Each row is where one point has got to under a steady rotation. How many steps took it there?
The counts run from 0 to 648.
[123 116 139 135 125 142 172 123 152 130 137 163 143 114 171 100  97 126
 166 116 120 151  89  97 146 127 145  96 125 217 135 113 105 114 114 179
 129  66 144 151  74 129 145 138 119 128 107 150 135 130 142 119 133 121
 162 156 112 160 119 149 155  93 116 147]	366
[143 116 133  95 119 123 120 105 125 116  97  98 167 107 120 148  88 195
  96 109 148 127 127 143 117 109 116 132 141 126  68 101 141 141 136 129
 103 121  94 120 180 107 153 102 202 129  80 137  85 176 167 135 118 111
 113 125 127 120 165 116 163  99 130 103]	542
[ 85  97 166 144 101 147 156 146  66 100 170 106 147 134 126  88  97 157
 114 139  85 148 136 125 132 116 157  93 155 174 131 154 111 151  88 113
 129  86 152 151 114 101 103 170 113 155 140 156 113 162 122 119 173 183
 156  94 123 168 137 149 135 113 101 147]	574
[138 109  90 106 158  93 171 123 141 162 145  91 144 109 180 135  87 166
 157 152  98 126  85  81 143 115 149 121 154 164 172 114  94 138  95 187
 137 136 125 154 123  92 148 122 152 147 111 125  99 168 126  93 128  77
 168 121 107 126 156 167 136 102 126 180]	249
[139 127 184 160 152 147 136  78 116 120 148 101 108 149 115 113 139 151
  87 169 106 171 126 146 129 133 178 117 156 141 111 168 162 128 126 119
 130  90  79 121 180  83  96 173 108 133 108 131 114 132 118 145 189 124
 102 136 111 121 164 158 105 144 140 189]	160
[128 154 154 133 106 130 138 111 149 125 159 106  98 123 135 137 151 127
  88 141 161 152 112 118 156 125 107 129 130 148 135 183 129 125 188 129
 128 121  74  81 107 134 116 107  82  62 108 188 127 119 141 140 155 120
 131 135 105  53 172 145 119 133  96 157]	277
[141 175 115 111 133 106 157 113 102 138 157  94 153 102 132 121 144 109
 193 119 112 107 125  65 129 125 117 167 137 185 152  99 104 112 122 168
 112 164 132 141 119 104 152 131 100  72 115 134 119 118 152 134 154 102
  84 123 108 180 121 147 105 143 148 107]	621
[154  93 104 183 120 161 104 112 142 117 150 122 124 146 155 141 139 148
 108 141 159 140  90 123 133 147 130 126 111 152 139 181 159 166 126 163
 125 130 125 155 110 111 138 138 120 125 114  80 114 120 140 116 171  93
 132 192 154  23 158 111 130 149 136 113]	246
[131 146  86 104 159 127 103 125 189 141 153 143 103 142  91 135 172  99
 122 106 159 132 100  77 137 155 102 146 135 172 155  64 146 106 120 153
 119 120 153 125 166 113 188 135  89 132 124 118 131 149 129 115 132 131
 162 136 141 116 126 168 144 160 181 168]	223
[176 110  99 106 146 128 162 144  84 109 133 111 148 102 184  97  41 155
 142 162 150 105  67 124 137 127 129 132 123 116 119 139  67 101 114 118
 156 106 122 109 100 120 120 154 137 109  76 115  79 133 141 102 159 115
 120 137  67 146 131 160 124 108 110 170]	66
[141 112 175 151 118  87 135 124 143 132 101 127 120 110 123 121 118 129
 162 105 135 122 116 148 119 156 125 120 117 135 122 118 208 112 113 129
  96  86 163 128  76 158 149 115 122 129 119  93 144 118 150 123 140 102
  82 154 116 193 158 114 170 160 152  44]	536
[ 99 128 133 134 122 157  72 148 151  72 138 164 148 144 138 148 132 170
 105 116 129 163 107 132 166 114 166  87 143 134 133 171  79 174 134 155
 152 124 112 151 128 107 117 106 133  89  94 117 113 145 118 137 148 141
 173 112 154  58 155 147 131 132 136 163]	155
[111 123 136 129 120 102  69  85 122 166 129 116 143 106 154 149 123 106
  85 131 129 143 126 157 129 148 137 156 153 174  65  63 106 128 113 107
 142 174 160 170 101  96 168 149 154 114 109 156 104 154 149 146 122 118
 108 154 125 107 129 118 140 175 126 152]	12
[132 139 113 109 112 178 117  92 149 136 194 106 120 147 119 145 173  94
 106  94 149 177 104 113 141 148 145 129 156 172 139 102 174 129 152 150
 126 130 111 144 145  99 148 173 125 134 131 123 117 148 174 143 119 146
 157 145 167  81 125 151 110 136 142 130]	130
[151 120 165 155 150 151 172 101 117 137 189  68 102 127 115 107 131 162
  87 164 138 126 125 120 132 137 123 142 147 152 134 189 144 140 136 111
 139 140  72  96 147 115 127 163  82 109 124 143 117 114 164 127 179 160
 102 120 107  79 149 141 102 124 102 175]	68
[105 121 164 173 119 109 110 130 132 135 162  92 141 142  60 123 162 129
  92 129  82 146 169 136 131 162 126 140 119  99 170 165 181 149 159 101
 109 156 158 142 124 112 125 143  90 144 178  79 149  85 126 105 149 135
  95 144 192 132 153 131 102 193 143 108]	323
[145 108 132 178 148 129 104 124 101 124 130 142 152 105 103  70 139 114
 101 133 143 118 176 121 120 163 118 126 120 137  92 151 158 118 150  83
 148 158 148 130 100 135 108 141 114  82 159 100 137  89 159 142 152 143
  44 152 146 141 118 128 106 162 109 114]	506
[140 155  82 124 105  53 101 108 148 129 106 117 142 146 139 159 141 100
 113 119 124  85 152  90 142 153 132 150 144  79 114 156 139 158 150 120
 141 212  96 133 149  95  98 125 133  92 121 113 121 124 109 138 158 113
 112 127 105  77 158  93 150 149  92 147]	16
[109 151 113 138 171 131 118 143 104 127 108 132 183 112 108 111 114 140
 150 130  77 130 155 109 119 129 135 124 144 141  95  73  57 135 160 110
 145 174 173 140 173 117  95 124 155 137 144 170 107 118 141 130  85 153
 118  82 179 175 112 163  98  91 134 179]	503
[131 105 142 196 115 156  99 108  95 162 163 148 115 128 118 151 165 126
 108 133 152 143 125 169 145 128 122 151 121 118 122 164 173 156 130  96
 118 188 130 124 128 132 148 177 163 119 149 112 186 125 184 117 124  96
 156 133 174  81 125 109  97 110  69 107]	7
[ 98 139 129 109  70 142 130 140 138 124  96  91 166 131 132 211 158 121
 154  95 103 146 103 135 146 143 133 135 108 130 149 116 127 157 128 188
  93  96 100 149 114 173 154  90  90 124 128 163 179 126 175 173  93 111
 147 142 187  93 113 133 103 120 185 109]	447
[115 133  97 120  99  62  86 135 176 149  94 155 110 140 165 133 127  88
 111 109 150 140 106 166 127 135 120 168 124  84 147 103  85 100 136 116
 144 164 130 141  66 134 123 123 134 158 131 147 143 134  96  94  83 141
 148 138  88  75 146 110 148 129 110 124]	194
[128 134 149 135  90  72 117 119 141 116 151 138 147 161 106  89 167 115
 143 106 107 147 146 128 117 155 157 120 161 160 157 128 190 121 130 157
 121 143 139 155  57 125 118 162 105 113 138 102 113 119 111 120 170 129
  62 132 120 171 142 106 139 189 144  85]	21
[106 108 184 185 144 102 153 117 178 145  78 121  97 112 177 136 105 124
 110 154  98 151 140 137 110 125 162 100  93  92 137 155 127 140 124 109
 145 125 138 141  96 124  94  99 114 180 125 106 149  85  56  84 123  89
 113 170 103 104 188 123 149 148 117 147]	164
[143 153 115 118 153 135 105 122 175 119 141 101 152 154 115 144 189 123
 123 115 112 131 155 112 128 111 142 166 163 127 119 134 124 164 179 120
 125 181 132 130 120  96  53 108 141 126 144 126  99 113  91 131  79 133
  86 135 144  63 141 123  64 121 127 109]	501
[119 152 139 156  94 175 130 145  91 123 154 122 141 106 100 139 170 115
 150 103 123 141  84 162 148 126 118 125 121 132 147 160 171 140 152 139
  96 122 113 132 110 133 194 139 123  96 121 144 176 109 199 137 124 112
 149 125 208 117  92 124 102 143 131  90]	630
[159 119  73  83 135 129 101 130 157 110 136 118 168 178 136 114 188 100
 152 115 139 117 125 132 128 117 140 205 163 108 153 134  92 100 159 140
 165 174 150 153  97 117  89 149 152 109 116  95 104 119  92 135 110 121
 101 120 105  70 103  94  76 148 132 114]	500
[126 184 120 120 171 110 147 112 128 136 115 138 143 111 113 137 169  83
 189 126 131 117 109  75 118 149 125 122 146 161 110  76 127 112 120 143
 131 122 135 114 159 119 132 139  83  61 143 119 150 124 158 144 150  70
  97 127 138 190 100 140 140 156 146 136]	529
[127 125 147 109  92  85 165 133 122 165 108 105 155 130 123 109 119 145
 168 128  59 129 122 117  85 146 141 107 122 128 161  97 166 135  76 152
 115 103 125 147  83 170 137 135 113 142 146 101 156 138 152 105 106 143
  96 131 113 193  92  91 140 144 128  81]	443
[147 110 142  97 135 134 132 133 109 166 165 161 126 108  87 112 115 133
 109 142 164 101  71 162 128 152 110 198 141 157 166  88 142  95 109 123
 140 139 113 109 117 183 195 153 102 123 140 178 161 154 191 125 144 136
 140  96 116 167  89 165  91 144 137 145]	514
[143 156  96 113 131 172 166 126 116 131 131  84 147 138  97 169 153 143
 147 127 138 129 107 124 133 108 128 159 116 120 147 137 167 133 119 161
 101  91  90 154 199 147 149 118 118 153 120 118 160 105 177 176 122  83
 145 119 173 136  97 165  64 136 159  98]	238
[142 123 110  69 157  81 136 132 161 108 102 167 165 156 132 151 113 162
 154 141 105 140 109  98  97 145 180 108 158 145 153  84 110 145 124 139
 159 139 105 151 133 102 146 143 167 142 113 114 123 181 104  87 126 112
 183 111 103 134 149 136 152 127 145 189]	341
[141 100 114  87 115 103 109 147 131 144 125 135 132 150 119 119 119 164
  82 129 187  88  97 177 153 175 111 200 145  81 157 114 139  79 124 121
 161 150  99 117 111 171 169 142 118 137 135 126 158 140 157 151 142 122
 125 128 106 109 120 126  87 162 131 163]	515
[143  95  97 104  96 110 161 152 162 179 152 119 147 136 151 116 124 124
 146  93 139 114 143 107 121 113 154 116 155 129 143 101 139 118 100 119
 132 163 144 154 101 124 131 178 147 194 133 115 107 149  83  89 107 143
 173 125 100 165 123 118 143 119  93  91]	311
[102 117 160 140 134 169  93 116 132 137 187 133 135  95 103 119 142  99
  94  98 143 154 105 168 111 125 168 142 153 165  99  93 158 124 122  92
 147 160 175 152 120  84 154 191 157 137 115 124 111 133 143 139 109 186
 129 134 147 103  79 111 138 175 125 129]	313
[164 119  92 122 162 132 106 134 136 133  71 137 167 144 122 108  88 121
 147 124 138 128 127 107 105 160 120 141 146 109  95  65  87  91  89 113
 183 108 167 148 146 163  75 139 142 131 158 166 110 120 125 134  77 153
  86 109  82 181  76 120 113 123 133 154]	81
[127 145 127 122 130 155 166 156 139 145 124 116 155 110 142  96 109 134
 129 108 189  81 108 108 139 120 134 111 126 152  97  97 118  65 124  79
 167  88 122  95  95 146 138 156  79  98 137 146 177  95 124 143 109  89
 165 137  88 189 117 179  93 149 112 132]	397
[172 132 100 124 149  97 138 166 166 133 150 136 132 122 111  88 134 151
 115 111 154 115 112 152 144 135 117 166 106 123 185 163 133 100 206 147
 111 182 113  72 109 161 155  74 163 144 131 102 139 113 146  86 118 142
 122 101 142 116 151 163 110  86 114 103]	301
[168 110 107 160 111 113  88 112 102 132 145  92 152 169  93  88 141 102
 102 162  90 114 154 134 118 173 126 166 151  80 142 156 165 126 143 106
 135 163 159 145 119 117 110 164 131 136 144  50 130  95 115 106 162 128
  73 155 141 158 164 115 121 176 145  96]	322
[143 130 146 188 160 131 125 142 115 102 121 166 143 104 106  87 131 111
 157 124 155 128 155 126 127  99 104 106 129 151  78 172 125 117 142 113
 107 151 191 104  71 101 105 141 149 105 128 122 114  79 143 114 143 135
  77 149 124 148 142 130 166 118  85  45]	297
[ 81 168 178 160 123  75 135 108 112 125  69 123 117 110 134 164 116 138
 169 153  56 152 149 135  94 100 147  96 111  86 108 148 127 184 115 117
 116 123 134 143 146 109 114 110 149 144 126 130 145 120 126 102 110  56
 115 110 147 153 162 112 143 134 119 125]	349
[ 94 140 133 136 147 115 143 204 144 124 105 201 142 116 101 118 157 152
 162  94 109 103 123 105 114 126 129 111  75 137 187 131  84 152 126 159
 137 148 135 140 122 179 168  85 108 128 138  98 193  69 109  94 114 106
 153  94 191 154 106 144 115 121 133 112]	417
[136 117  86 151 164 139 110 169 154 171 110 167  89 149 105 125 137 116
 122 142 147 103 152  96 140 134 126 133 117  87 146  99 146 106 107  95
 160 154 152 111 165 135 128 162 132 175 162 130 173 137 104  75  77 119
 202  82 114 136 125 120 157 105  91 159]	402
[142 100 117 104 147  99 139 145 130 119 125  91 143  94 128 113  71 124
 135 115 122 121  88 171 101 136 114 130 116  80 132  88 158 116 115  96
 153  91 170 112  65 151 157 111 138 124 117 118  99 104 155 103 104 116
  76 143 118 167 119 114 156 192 173 103]	143
